Rotation paths and how fast each direction turns (degrees per step)
Each turn is a multiple of 5 degrees from 10 to 175, or 0.
Each row of a path follows its step; steps can be skipped.
path 1
step 0: -3.07, -4.44, +1.52, +0.28, -0.28, -3.96, +0.35, +0.98, -2.75, -3.55, -2.17, -0.58, +3.12, -3.60, +2.50, -0.35, +3.10, +0.65, -1.28, +2.94, +0.68, +0.68, +2.29, +0.79, -1.28, +0.06, -1.90, -2.91, +0.88, -0.48, -3.22, -1.90, +1.35, -1.21, +0.15, +2.01, -0.45, +1.10, +0.30, -2.63, +0.49, -0.19, +1.78, -0.08, +0.24, -1.76, +0.89, -3.05, -3.14, +0.45, +2.25, +0.34, -1.28, -2.97, +1.08, -5.45, -0.49, +1.53, -0.18, -2.82, +2.44, +2.15
step 1: +0.80, +2.18, +2.26, +0.41, -0.14, -1.98, -1.58, +1.28, -1.59, -1.38, -1.24, +0.18, -2.42, +0.69, +4.12, +0.05, +1.49, -3.59, -1.43, +0.22, +1.48, +1.69, +2.33, -4.50, -0.32, -2.54, +1.23, -1.10, +4.18, +0.28, +0.64, -2.52, +2.05, +0.35, -4.16, +0.53, -0.52, +1.09, -4.76, -0.43, +0.35, -0.31, +0.72, +0.41, +1.66, +5.15, -1.81, +0.67, +1.34, +0.67, -1.52, -0.10, +0.09, -0.53, +0.01, +3.16, -0.60, +3.10, +0.34, +3.38, +4.13, -1.56
step 2: -7.15, +0.90, +2.26, +1.44, -2.34, -2.08, +0.63, +0.72, +0.86, -2.67, +1.98, +1.70, +0.15, -2.98, +4.19, +0.64, -1.08, -0.79, +3.58, -2.62, -3.97, -2.13, +0.91, +1.38, -2.22, +2.88, -0.78, +0.11, +0.04, +2.51, +0.44, +1.09, -0.43, -0.71, -2.20, -2.76, +2.24, +1.99, -0.45, -3.05, -1.60, +1.12, -3.13, +1.94, +2.98, -0.80, +2.26, +0.55, +0.64, -0.43, -0.31, +1.26, -1.87, -2.02, -0.02, +1.70, +1.54, +0.27, +0.90, -2.56, +0.95, +0.78
step 3: -1.07, -3.64, +1.05, -0.35, +1.94, -3.12, -1.63, +2.35, -0.80, -1.72, -6.41, +0.94, -0.19, -0.14, -0.21, -2.14, +2.19, -1.04, +2.55, -1.30, -1.49, -0.61, +3.92, -0.51, -1.34, -2.57, +2.31, -2.93, +0.63, +1.20, -0.02, -1.02, -3.83, -0.31, -0.92, +1.16, -1.91, -0.68, +3.61, -2.10, +2.38, +0.18, -0.69, +0.72, +3.27, +2.26, -0.91, +2.57, +0.32, +1.45, -0.90, -4.09, +2.77, +2.29, -1.33, -3.56, +0.47, -1.29, -1.83, +0.24, +1.74, -0.28
step 4: -0.69, -0.31, +1.31, -1.95, -0.39, +1.43, +1.42, -0.34, +2.46, -0.92, +0.22, +0.88, -3.54, -3.78, +1.82, -3.62, +1.84, +0.30, +2.60, +4.13, +3.34, +1.20, +1.17, -1.06, +0.06, +0.36, +3.80, +2.04, +1.05, +0.42, +3.22, +2.99, +1.86, +2.35, +1.22, -1.20, -0.16, +3.46, +1.99, -2.96, -1.78, +0.17, -1.19, -1.07, +1.44, +4.40, -1.14, -0.90, -1.00, -0.14, -1.94, -0.28, -2.72, -2.30, -0.97, +4.77, -0.33, -1.84, -1.60, +0.34, +3.34, -0.79
step 5: -3.25, -1.05, +2.82, -0.45, -2.61, +0.69, -1.90, -3.41, -3.07, -1.77, -3.85, +1.30, -1.57, -1.42, +2.23, +1.76, -0.22, +3.62, +3.12, +1.52, -4.11, -2.29, +2.23, +0.51, +0.38, -0.53, +0.56, -3.68, -0.91, +1.03, +3.04, -0.58, +0.67, +0.23, +1.70, -3.30, -1.08, -1.58, +1.33, -0.51, +1.61, -2.49, +2.42, +1.64, -1.08, -3.49, -0.84, +0.43, +3.80, -0.37, -2.00, +1.59, -2.31, -0.35, -2.42, -0.43, +0.71, -2.31, +2.94, +1.79, +0.73, +0.59
step 6: +0.53, -2.34, +0.70, +1.34, +1.83, -4.03, -2.24, -1.08, -1.66, -3.51, -1.27, +2.55, +0.93, +2.71, +1.45, -3.94, -3.11, +1.32, +0.67, +1.16, +0.86, +1.49, +2.91, -1.59, +0.73, -0.73, +6.93, +0.97, -0.02, -1.95, -1.34, -3.37, +1.21, +1.21, +1.52, -2.01, +2.05, +0.30, +2.47, -0.67, +0.61, +2.13, +0.47, -0.12, +0.20, +1.95, -1.77, -3.89, -1.01, -2.43, -0.75, -0.12, +2.21, +0.33, -2.01, +0.79, +1.91, +0.95, -2.39, -1.74, -2.50, -2.39
step 8: -0.41, -0.21, +4.53, -0.61, +1.92, -1.38, +0.44, -2.29, -4.67, -1.02, -0.59, +0.38, +0.85, -0.49, -1.51, +2.22, -3.09, -1.01, -3.19, +0.27, -4.31, +1.19, +3.78, -5.47, +0.27, -1.68, +0.65, -2.63, +4.30, +2.01, -1.60, -2.17, +1.54, +1.72, -3.59, +0.41, +2.24, -0.74, -0.35, +0.30, +0.18, -2.71, -0.86, +1.04, +1.78, -0.64, -2.38, -0.94, +0.55, +0.89, -1.87, +1.22, -1.50, -2.52, -0.94, +0.70, +2.26, +0.60, +1.10, +0.73, +2.86, -1.85
step 9: -5.32, -0.59, -2.10, +3.43, -1.53, -0.89, +0.00, +2.44, -1.73, -2.64, +0.38, +1.36, +2.50, -0.61, +4.02, -1.60, +0.57, +1.27, +2.14, +0.98, +1.44, +1.28, +2.12, +1.08, -3.32, -0.47, +1.75, -2.07, -1.62, -2.24, -2.31, -2.70, -1.08, +0.93, -4.68, -0.74, +2.17, +2.93, -3.33, -3.85, -2.00, +0.35, -2.56, +1.64, +1.34, +0.45, -2.32, -1.84, -1.21, +0.62, +1.60, +1.61, -0.87, -0.04, +1.87, +0.65, -1.19, +0.07, -2.53, -3.40, +0.24, +1.00
step 10: -0.13, -0.49, -0.95, +0.80, +1.23, -2.67, +0.18, +0.52, -0.17, -0.80, -0.80, -0.14, -6.23, +1.75, +1.14, -0.02, +2.48, -1.69, +3.63, -0.61, -1.20, -3.15, +1.64, -2.41, -0.84, -2.51, +0.93, +0.02, +2.59, -0.31, +0.42, -0.93, -3.08, +0.11, -4.13, +1.00, -3.63, +0.39, -1.24, -2.80, +3.06, -1.24, +0.17, +1.42, +3.13, +1.40, +2.31, +1.89, +1.71, +1.24, +0.93, -3.68, +1.04, -3.74, +0.49, +0.08, +2.96, -1.04, +3.07, +1.08, +3.09, -1.94
Directions:
+0.48, -0.08, -0.69, -0.30, -0.29, -0.02, -0.55, -0.32, +0.13, +0.72, -0.13, +0.50, -0.74, +1.12, +0.30, +0.71, +0.68, -0.77, -0.16, +0.06, +1.27, +0.39, +0.50, +1.39, -0.07, +0.07, -0.38, -0.38, +1.09, -0.28, -0.23, +0.33, -0.32, -0.30, +0.14, -0.25, +0.36, +1.07, +0.17, -0.23, +0.50, -0.10, +0.25, -0.84, +0.96, +0.54, -0.06, -0.57, -0.31, -0.13, -0.03, -0.02, -0.41, -0.79, +0.23, +0.71, +0.30, -0.39, +0.48, +1.12, -0.26, +0.19
120
-0.81, +0.43, +0.20, -0.83, -0.32, +0.77, +0.10, +0.41, -1.37, +0.50, +0.11, -0.73, -0.04, -0.26, -0.09, +0.59, -0.50, -0.07, +0.91, -1.09, -0.77, +0.48, +0.25, +0.33, +0.28, +0.64, -0.48, +0.08, -0.25, +0.19, +0.60, -0.12, +0.70, +0.06, -0.28, +0.78, +0.54, +0.71, +0.22, +0.24, -0.68, -0.08, -0.12, -0.34, -0.32, -0.30, -0.41, -0.71, +0.57, -0.68, -0.78, -0.62, +0.35, -0.49, -0.34, +0.36, -0.53, +0.15, +0.55, +0.85, -0.16, -1.18
115
+0.09, +0.75, -0.21, -0.98, +0.39, -0.58, -0.31, -0.02, +0.08, -0.38, +0.49, +0.92, -0.69, +0.61, -0.56, +0.70, -0.23, -1.14, -0.41, +1.01, -0.30, +1.14, -0.11, -0.88, +0.06, -0.65, +0.38, +0.49, +0.03, +0.18, +0.15, +0.31, +0.63, -0.37, +0.11, +0.15, -0.19, -0.56, +0.58, -0.83, -0.07, +0.66, -0.28, +1.01, +0.35, -0.66, -0.54, +0.09, +0.51, -0.26, +0.48, -0.15, +0.89, +0.35, +0.62, -0.12, +0.47, -0.37, +0.26, +0.57, +0.12, -1.01
160
+0.15, +0.28, -0.11, -0.58, +0.86, -0.02, -0.24, +0.15, -0.42, +0.54, -0.17, +0.13, +0.22, -0.32, +0.14, +0.27, +0.49, +0.24, +0.39, +0.11, +0.33, +0.46, -0.08, +0.93, -1.47, +0.72, +0.06, +0.26, +0.04, -0.08, -0.52, +0.34, +0.70, -0.78, +0.18, -1.23, -0.36, +0.03, -0.10, -0.22, -0.72, +0.42, -0.29, +0.37, -0.29, -0.74, +0.14, -0.86, +0.06, -0.20, -0.60, -0.14, -0.19, +0.34, +0.78, +0.06, -0.70, -0.41, +0.65, -1.83, +0.88, +0.60
160
+0.39, +0.10, -0.92, +1.07, -1.15, +0.07, -0.47, -0.62, -0.25, -0.14, -0.35, +0.70, -0.54, +0.60, +1.14, +0.18, -1.01, +0.34, -0.06, -0.72, +0.33, +0.20, +0.49, +0.12, +0.13, +1.09, +0.09, +0.78, -0.50, -0.66, +0.12, -0.36, -0.20, -0.03, -0.23, -0.44, +0.26, -0.06, -0.42, +0.47, -0.34, +0.76, -0.49, +1.55, -0.10, +0.23, -0.39, +0.85, +0.41, -0.26, +0.29, -0.61, -0.20, -0.19, -0.41, -0.65, +0.25, +0.17, +0.87, -0.12, +0.20, +0.07
95
-0.06, +0.50, +0.31, -0.64, +0.25, +0.17, +0.25, +0.91, -0.43, -0.61, -0.53, -0.07, +0.20, -0.05, +0.81, -0.44, +1.63, -0.07, -0.54, -0.48, -0.72, -0.15, -0.09, +0.97, -0.41, +0.03, +0.57, +0.26, +0.47, +0.36, +0.26, +1.00, +0.11, +0.09, -0.50, +0.08, +0.24, +0.39, -0.48, -0.08, -0.06, +0.89, -0.29, +0.42, +0.36, -0.32, +0.98, +1.72, -0.67, +0.27, +0.79, -0.50, +0.05, +0.26, -0.40, +0.39, -0.04, +0.66, +0.18, +0.58, +0.00, -0.28
40
